name the system of each run:
q_536, run 1 (10 x 18):
[[  27  -21   22  -18   51   -6  -13    4   24   -1   34   17   26    9
    -9   -5 -102  -19]
 [ -30   24   16   63   -9   21   15   -4   28   82   51   19  -15   14
    20   32    0  -28]
 [   6    0   15   -6  -81   -8  -10   42   21   38   -5   -8   15  -20
    28  -49   42   41]
 [  36    2   53  -65   16   -9  -23   19  -46  -35   31    5   -7   -9
   -56  -21   26   -2]
 [ -26   13  -31   11   26    4   25  -49  -50  -21    2    8  -41   46
   -11   49   65   -4]
 [ -11  -15  -78    4  -33   -5    7   -9   -4  -54  -59    8   23  -22
    43    5  -19   35]
 [  39  -34   16   -8   48    4   -2    4   28  -29    2    1   30  -59
   -26    8  -75  -49]
 [ -20    9   31   71   21   -6   35  -22   47   62   15  -14  -18   41
    -4  -12   -8  -36]
 [ -34   53    1    2  -59   -6  -23   52   17   44  -11  -11   10   10
    34  -40   -5   56]
 [  32  -14   38  -78    5    5  -61   39  -24    9   33  -19   -1  -20
   -16   34   22   -2]]
q_536, run 2 (10 x 18):
[[-18 -31  -9  10 -40 -36 -32 -18  27 -10  42 -23  -1 -49 -35   1  43 -62]
 [-23 -11  39 -27   0   8  64  20 -27   3 -65  13  11  35 -10 -64  17 -23]
 [ 50  68  -4  21  44   4 -11   2 -30 -19 -10  -6 -28   2   6  33 -17  76]
 [-44 -23 -59  -4 -11 -25 -60 -29  31 -18  35 -42  -6 -17  -1  49   4 -32]
 [-26 -67  22 -40  -8  25  52  17   8  21 -39  26  43  26  26 -34 -25 -46]
 [ 73  37  41  48  23  17  21   6  -8  21  30  36  -9  -7  10  -4 -29  57]
 [-33  41 -25  32 -41 -36 -49 -16  29  -1  56 -27 -20 -34 -25  18  42 -18]
 [-37 -37  14 -69 -23  -6  22  36 -20   3 -67 -13  20  20  -2 -33  32 -42]
 [ 61   1  22   1  60  24   8  -8 -50 -16 -12  14 -25  29   3   9 -25  67]
 [-38  23 -65  37  -7  -6 -33 -52  27 -30  62  -6  -9 -22   5  54   4   0]]
q_41, run 3 (10 x 18):
[[ -8 -54  16  35 -40   0  30   6 -25  51   7  50  -1  56  16 -68 -26  -1]
 [-61  79  21 -12  36  57  -8   3   8  -9  17 -24  -7 -19  -3  15   9  36]
 [ 74 -37 -33  -6   0 -51 -36 -23  32 -36  11 -26  -1 -30   2  46  23  -1]
 [-24 -39 -12  28 -45   1  34  14 -65   7 -29  61   5  21  -2 -61 -36 -15]
 [-27  73  45  -5  56  48  32   8  19  15 -16 -29  -9  -7  -8  21  23   1]
 [ 43 -38 -28 -19   2 -69 -46 -22  58 -12  23 -47   3  22   7   9   4   8]
 [-51 -23 -25 -17 -52  15  -2  25 -67  -9   6  63  18  -7  -3 -20 -38 -27]
 [ 22  45  45  18  36  55  41  11  16  38  -5  -3 -10 -29  11  50  36   0]
 [ 27 -23 -13  35 -14 -59 -40 -30  46   0  16 -48 -17  32   4 -41  -4  46]
 [-57  15 -25 -37 -21   8  -9  10 -66 -59   7  44  16 -31 -35 -14 -14 -26]]
q_936, run 4 (10 x 18):
[[ 41 -43  41 -29  14  40  19  -6 -33 -60  -4  25  16 -46 -22 -52  -7  27]
 [ 33  55  -2  -5  55 -10  49  -5 -16 -35   2  50  14   8 -16  48 -28 -33]
 [-66   9 -44  31 -12 -25  42  -8  10   8 -75 -18  -4  36  16 -10  10 -34]
 [-12 -22  50 -27 -15  -6 -22  45  39  26 -32 -43  23 -11  -7 -72 -35  -9]
 [ 33  28  14 -18  12 -21 -35  14  51  47  81   8  15  34  21  39 -24  19]
 [-26   4 -66  52 -59  -3 -36 -22 -22  11  24   3 -31   2  34  37  35  42]
 [ 21 -50  33   6 -17  26 -20   4 -52 -23  -5 -11 -21 -73 -44 -26  42  -8]
 [ 39   4  46 -37  72  27  40 -26 -26 -27  31  30   0  26 -22  14  11  -2]
 [-47  38 -64  -7   9   5  40 -15 -16 -48 -58  19  15  24  30  24 -19  12]
 [ -5 -36  -2  -9 -21 -29   7  40  26   9 -68 -27  25 -38 -12 -24 -24 -71]]
q_566, run 5 (10 x 18):
[[ 22  -9  20  76   3  -5  32 -13  -9 -22  -6  27  -3 -54 -46 -47 -48 -43]
 [-56 108  20  -4  -3  15  22  39   2  14 -12   6   6  -9 -13  -4  19  -2]
 [-34   4 -50 -33 -10 -58 -49  17   9  24 -21 -44  -7  60  18  46   3 -21]
 [-31 -91  12 -18   6  28 -44 -26 -21   2  49  -5  -8   8 -12 -11 -29 -21]
 [ 41  -9  53 -12  -3  54  46  -5  12  24  31  29  12   6  38  -7  46  52]
 [ 78  22 -32  46  -3 -55  12  -8  20 -29 -27   1  -6  -5  13  -5  -6  48]
 [-12  32 -17  30   7  -6 -14   1 -40 -55   7  16  -8 -79 -56  11 -27 -45]
 [-57  36  21 -33   4  18  37  32 -23  36 -45  -5  -3  18  -6  15  47 -53]
 [-41 -35 -18 -38   7 -22 -32   2  39  14 -38 -59   8  68  31 -29 -25  23]
 [  1 -47  -2 -24   4  34 -34 -29  34 -12  88  17  29 -27  20  26 -34   6]]
q_41, run 6 (10 x 18):
[[ 34 -62   3  48 -28  -1 -17  14  47  64   4 -13   5 -21  38   6 -38 -10]
 [-19  58  27  33 -46   3  -7  27   6  -1  29  27  11 -40 -19 -67 -30  21]
 [ 39  81 -14 -18  -4 -29  16   0  -3 -41  10  11  -1 -20 -12  44  75  17]
 [  9 -57 -25   9 -18 -41  -2 -20 -53   8 -35 -14 -36  64  -3  -7  49  -6]
 [-65 -37  46 -16  45  60   2 -22 -35   3  10  -9 -13  23 -25 -29 -21 -22]
 [ 27 -15   4 -29  53  36   3 -26  67 -23  29 -14  34 -25  35  46 -34  21]
 [ 10 -17 -61  32 -50 -29 -23  28   5   1 -35  12  20 -26  35  -4 -68  16]
 [-14  67  29  33 -24 -10  22  48 -17  16 -28  17  -1 -44 -42 -20   7 -50]
 [ 41  38  39 -26   8 -48  27 -10  44  12  28  -8   0  46  -9  -4  76   0]
 [-46 -28 -40 -46 -18 -11 -49 -16 -50  -6  27  -3 -18  69  14   5  17  32]]
q_697, run 7 (10 x 18):
[[-16  65  28  -4  -6 -19  56  -8  67 -10  27  14  26 -17 -23 -16  54 -43]
 [ 14  32 -19  11 -58 -69 -24  55 -50  26 -18  28  -8  24 -12 -22 -12  -7]
 [-19  -3 -15  21  28  22 -78  -9 -29  23  28 -44 -45   2   0  56 -30  26]
 [-24 -26  15 -39   0  35  14 -39  54   2  35 -20   9  17  32   5  80  29]
 [ 48 -22  -2 -39 -27  -8  31  29 -34 -42 -51  42  33  -9  17 -47  -3  39]
 [ 28  -4 -19  40  47  19  11  -5 -34 -21 -10  24  -8 -50 -11  61 -61 -32]
 [-38  -8  20  55   6  -6  41 -49  45  24  29  -7 -15  17 -22 -16  38 -58]
 [-15  27  29 -37 -22 -50 -13  44 -11  -2 -32 -20   5  27 -36 -79   8  -1]
 [-10  35 -40 -44  17  -8 -58  33  -5   5   8 -12  10   3  24  76 -54   7]
 [-22 -36 -15  34 -34  38  -3 -38  48  36  59   8   4  -4  56  16  16  26]]
q_697, run 8 (10 x 18):
[[ 21 -37   8   7  20 -37 -30 -13 -76 -28 -13 -16 -45  12 -68 -14  10 -31]
 [-79 -11 -10 -59  47  21   0  -7 -12   2 -17 -26   3  52  -1  33  -9 -42]
 [-44 -29 -25 -19 -32  -7   7   9  77   8 -37 -25  46  11  50 -37 -26   4]
 [ 50   1  28   0 -14   2 -21  28  35 -14  36  20  37 -70  -4 -28 -63  14]
 [ 27  69  30  33  13  24  30   4  -4  35  65  57  -6  -8  -2  41   9   3]
 [ -1  35 -15  67 -33 -29  11 -10 -35  22 -23  -9 -51  32  -4 -10  68  34]
 [  5 -37 -19 -41  10 -28 -67  -4 -53 -41 -24 -55 -35  -4 -36  18  33  -1]
 [-33 -68 -14 -77  32  33   8 -12  -3  -4  10   8  30  44  29  38 -15 -27]
 [-24 -31   2  19 -12  38  54  -3  44  -6 -44  13  39  -9  42 -57 -44  18]
 [ 58  38  29  28  10 -19  10  19  43 -28   0   7  23 -84 -34 -19 -29 -24]]
q_53, run 9 (10 x 18):
[[ 53 -22 -34 -61  15 -18  -9  -1  21 -21  18  19  37  25  45  51 -29  30]
 [-26 -51 -39  55 -35  26 -12   4 -58   0 -20  27 -13 -47  -1  -1 -48 -19]
 [ 10   7  71  34   7  30  44  -9  12  19 -11 -27 -22 -29 -30 -44  69   0]
 [ 55  45  -3 -25  24 -69   2  -8  41 -29  21   1  16  48  -5 -13 -14  30]
 [-73  34 -75   1 -28  -5 -20  11 -25 -14  10  33  12 -15  12  46 -41 -32]
 [-44 -57  26  -7 -13  45  19  -2   0  53 -28 -35 -11   7  17   6  60 -32]
 [ 61 -38  52 -32  43 -17 -29  -2  14  -7  14 -32  -2  31 -15 -46 -29  42]
 [ 22  53 -26  19   0  16 -12  11 -23 -31  47  58  15 -57   3  44 -46  19]
 [ -7  -9 -22  44 -56  -3  53  -1 -17  28 -43  23  -6  -4  25  12  65 -26]
 [-10 -12  25 -17  24 -47 -13  -1  -1 -21 -45 -58 -18  41 -49 -70   9 -10]]
q_566, run 10 (10 x 18):
[[-11  17 -22 -18 -32 -66 -24  37  59   7 -43 -44  25  11  14 -33 -14   7]
 [-19 -13   0 -21  27   3 -52  -3  -7   3  74  16   6  -1 -24  38 -66 -41]
 [-25  -9  19  31 -25  36  33 -19 -29  58  28  34 -24  38  30  10  61   9]
 [ 57 -17   9   3 -26 -42 -31  14   9  -6 -33 -41 -11   3   7 -54  18  71]
 [ 45  20   1 -21  61  -1 -15 -21 -18 -69  39   9   2 -45 -41  43 -24 -12]
 [-42  12 -25  23 -13  21  73 -21 -41  -7 -35  44  -5  10   6  18  49 -35]
 [-21 -19   1 -17 -29 -12 -14  48  25  10 -84 -50  19 -16  17 -54 -22  14]
 [ -3   7  19 -36  58   8 -28  -8  60   0  59 -19  24  -7  -9  40 -51 -33]
 [-37  -4 -23  39 -40  -2  40 -37  -2  32  54  62  -1  52  27   6  28 -13]
 [ 35 -12  11  20 -64 -14 -43  50 -30  29 -23 -10 -15 -20  11 -47  -6  52]]
q_936, run 11 (10 x 18):
[[ 36  45  40  42  37  38  57 -10  36   0  27  41  16 -31   2  -6 -29  15]
 [-17  75 -42  27 -29 -61  35 -13  24 -37 -14  12   5  13 -12 -16  39  -3]
 [-34  -9  11 -21 -23 -46 -41  40 -45  18 -32 -33 -21  29 -45 -41  -1 -35]
 [-13 -12  42 -53  43  42 -32  22  10  58  24 -38  -5  35  27  41  -5  11]
 [  9 -20 -53 -14 -13  22 -14 -31  39 -24  24  -4  20 -15  64  41  10  60]
 [ 36 -46 -26  43 -45 -16  -6  -7 -34 -33  17  45   1 -69 -23 -15 -20 -28]
 [ 21  14  62  50  29  21  58  -6 -37  29   9  38 -26   9 -38 -16  12 -37]
 [-35  77   7 -15  30   7  38 -13  14 -31 -46 -29  -2  31   4 -26  32  48]
 [-29   4 -40 -76 -10 -52 -47  28  13 -41 -25 -35  29  -1 -13   9 -20 -32]
 [ -1 -73   3 -12  -8  -6 -24  17   2  76  21   2   3  42  29  36 -34 -43]]
q_53, run 12 (10 x 18):
[[ 27 -17  21   1  37  -9 -35  20   0  40 -32 -46 -25  60  20 -16 -46  53]
 [ 26  23 -10  -2 -28  -1 -66  19 -17 -15  62  10  -1 -74 -15  36  -8  12]
 [ 16 -25  -6  -9 -21  14  70 -22 -40 -19  -3  59  10   4  10  16  68 -19]
 [ -3  -2  -2  31  32 -18   9  -7 -16 -24 -85 -42 -28  34 -12 -54 -29  28]
 [-22  57  -1   7  12  -3 -44  -4  61 -23  45 -42   4 -67 -25  27   0 -10]
 [ -8 -32 -14 -36 -28  -2  47 -20  42  11  50  55  46  29  37  18  29 -36]
 [-21 -40  15   3   9  14   8  32 -46  28 -61   5  -1  41   6 -53 -77  -1]
 [ 23  42  46  34  21  21 -44  20   1  39  28 -38 -37 -46 -25  33   7   7]
 [ 49   3 -20 -21 -41 -41   7 -17   2  -7  55  44   7  30  17  20  66  25]
 [-32  -3 -41 -25  -3   0  13  13 -73 -53 -75  21   4  12  -3 -18 -31   2]]

runs to name:
run 13 (2 x 18):
[[-11 -59 -51  -6 -37  -5  11 -14 -21 -45 -12  35  25 -49  -1  19   0 -57]
 [ 46 -42  59  35  15  13  62  12 -23  36 -28  35   0   7 -12 -43 -29 -34]]
 => q_936
run 14 (2 x 18):
[[-29  40  42   3  16  22  55 -19  49   9  31  26  24  47  15 -58   0  33]
 [-19  35 -51 -54   3 -16 -61   6   5 -35 -14 -49   0  -2  23  56  17  47]]
 => q_41
run 15 (2 x 18):
[[-24   7  37 -20 -10   0  23  28  49  78   2 -19  10  27  13  19  43 -53]
 [ 21  14 -13   6 -16 -55 -30   7  10  -4  -8  -8  -2  55  11 -62 -32  70]]
 => q_697
run 16 (2 x 18):
[[ 59  26  47  43   0 -51   8   9  34  -9   9  -2   1 -37 -55 -53 -15 -28]
 [-37  89 -19   9  -3 -31  28 -10   5  -1  54  54   5  41 -15  17   9 -23]]
 => q_53
run 17 (2 x 18):
[[-50  65  10 -28  46  37  30   7  49  -2 -21 -31  19 -16   8  44   4 -21]
 [ 11 -64 -23   4 -18 -36 -25 -11  60  53  30 -23   9  45  39  19 -14 -19]]
 => q_53
run 18 (2 x 18):
[[-45   9  13   4 -23  18   7 -22  40  50  26 -24 -13  44  40   7  76  27]
 [  8 -41   6 -30  -6  17 -82  -3 -36 -22  32 -38 -25 -22 -14  -5   2  44]]
 => q_41
run 19 (2 x 18):
[[-41 -41 -46 -18 -57   4 -14   0 -54   7  10  27  -5  -7  10  40  47 -38]
 [ 43 -68  68 -17  17  20   4  31 -13  40 -51 -31  -5  13   5 -46 -11  14]]
 => q_566
run 20 (2 x 18):
[[-54  41  -2  58 -10  46  24   2 -44  26 -51  -4 -34  21  25 -24   5  55]
 [  4   7 -11 -37 -13 -34 -56  14  56 -15 -10 -77   7 -44   0  18  34   0]]
 => q_566
run 21 (2 x 18):
[[ 66 -46 -11  19 -23 -27 -56  11  -8  41  47  15  -9  18  23  27 -36  28]
 [-13   5  -4  87 -12  50 -10 -36 -25  18  50  17 -42 -47   4  26  17  22]]
 => q_936
run 22 (2 x 18):
[[-62  -6  35 -66 -20  54 -18  32 -34  18  32  12  15  -6  -1 -10   4 -14]
 [ 82  -7   0 -42  21   4   9  13   4   5 -14  -1  11   3  48  68  28  39]]
 => q_936
run 23 (2 x 18):
[[ -6  68  19 -16 -25 -33   6  16  32 -51   9   7  28 -40 -33 -67  11  11]
 [  1  52 -32 -46  19 -23 -11  39 -37   7  -9  25  12  25   9  78 -27 -31]]
 => q_566
run 24 (2 x 18):
[[ 16  53 -22 -41 -36 -40  38  11   7 -45  -5  48  41  17  15 -30  27  37]
 [ 13  -7 -42  41 -29   4 -28  29 -75   3 -14  26 -17 -55   1  44 -37 -13]]
 => q_697
run 25 (2 x 18):
[[-25   3  17 -24 -11 -14 -26  11   5  19 -36 -57 -17  59  11 -62  31  61]
 [ 31 -21 -27 -60  31  -4 -53 -23  16 -54  52 -13  18 -18   5  52 -17  24]]
 => q_566
run 26 (2 x 18):
[[ 37  51  15 -19  16  18  31 -10  74 -32  40  22  48 -33  27   2  -5  44]
 [  8 -17 -48  28 -41 -46  29  21   9  19 -24  47  28  -1  21  12 -41 -54]]
 => q_53
run 27 (2 x 18):
[[  6  34  48 -43  23  60  48   6  22  -7 -24 -15  17 -28  24   9  58  32]
 [ 56 -23 -25  12  22 -53 -58  -7 -10   1 -10 -36 -33  44   4  12 -33  41]]
 => q_41
run 28 (2 x 18):
[[ 43   6  54 -19   7 -32  18 -18  75 -17  59   1  28   0 -27 -48  26 -10]
 [ 15  60 -38  -3  -9 -25  17  11 -49 -28  20  80  11  36  11  13 -34  29]]
 => q_566
run 29 (2 x 18):
[[-58  40   6 -51   3  41   8  16  25 -20 -39 -26  31  -1  33 -36  -4  61]
 [ 52 -39  -3 -20  19 -21 -17  19  51  19  -8 -21  25 -36  14  67 -23 -55]]
 => q_53
run 30 (2 x 18):
[[-57 -33 -56 -38   5   2  32 -11  21 -20 -58 -15  28  18  36  32   1 -37]
 [-30 -71  15  -6 -20  30   2  14  45  30  -3   1  40 -23  29 -33 -64 -30]]
 => q_566
run 31 (2 x 18):
[[  3  20  -4 -24  -5 -54  26  38 -19   6 -37  21  14   7 -33  20   9 -93]
 [-83  -5   2  -2  21  28 -14   7 -31  23 -37 -27 -18  57   4 -32 -54   5]]
 => q_566
run 32 (2 x 18):
[[ 33 -34 -19  26 -25  10  28 -50 -14 -18  44  38 -10 -13  12  32  71   7]
 [ 19 -48  35   9   8  16  34  -1 -80 -13 -58  11 -25  11 -31 -45  21  -8]]
 => q_697
run 33 (2 x 18):
[[-20  18   3  47  45 -23  30 -41  -3 -34 -21  -3 -21  45 -36 -56 -40  -2]
 [-59  81 -12   7  -8  13 -18  17  67  15  20 -28  16 -23  21  16  -7  16]]
 => q_53
run 34 (2 x 18):
[[ -73    1  -45  -74  -18   14   10    6    3   -9  -17   -4   29   18
    35   50   40  -22]
 [  12 -104    3  -18  -12    3  -10   13   21   41  -24  -15   22   20
    40  -15  -49  -18]]
 => q_566
run 35 (2 x 18):
[[ -2 -16  26 -24 -40   2  28   4  50 -19  19  -1  39 -73 -13 -22  59 -42]
 [ 65   8  21 -37  -5  -8   3  34 -44  12 -12  29   0  44  22 -18   4  71]]
 => q_41
run 36 (2 x 18):
[[-40   2  35 -54  -5  43 -40  32  43  39  44 -24  27 -18  24   6 -21   7]
 [ 44 -21   0  12   4 -35   6 -27  35  49  63  17  -3  66  30  35  17   2]]
 => q_566
run 37 (2 x 18):
[[ 50  24 -18 -19  26  -4  48  -4  46 -41 -11  31  51 -32  29  47 -20  -6]
 [-34   6 -36  78 -25 -12  33  -3  -7   7 -26  35   3 -23  -4  -6 -51 -53]]
 => q_566
run 38 (2 x 18):
[[ 17   0   1 -40  -3 -10  36  59 -52  -2 -86  26  23   1   3  -3 -21 -24]
 [ -3 -14 -39  64  33 -24 -18 -31  29   7   3 -19 -14   3   5  37 -71 -28]]
 => q_697
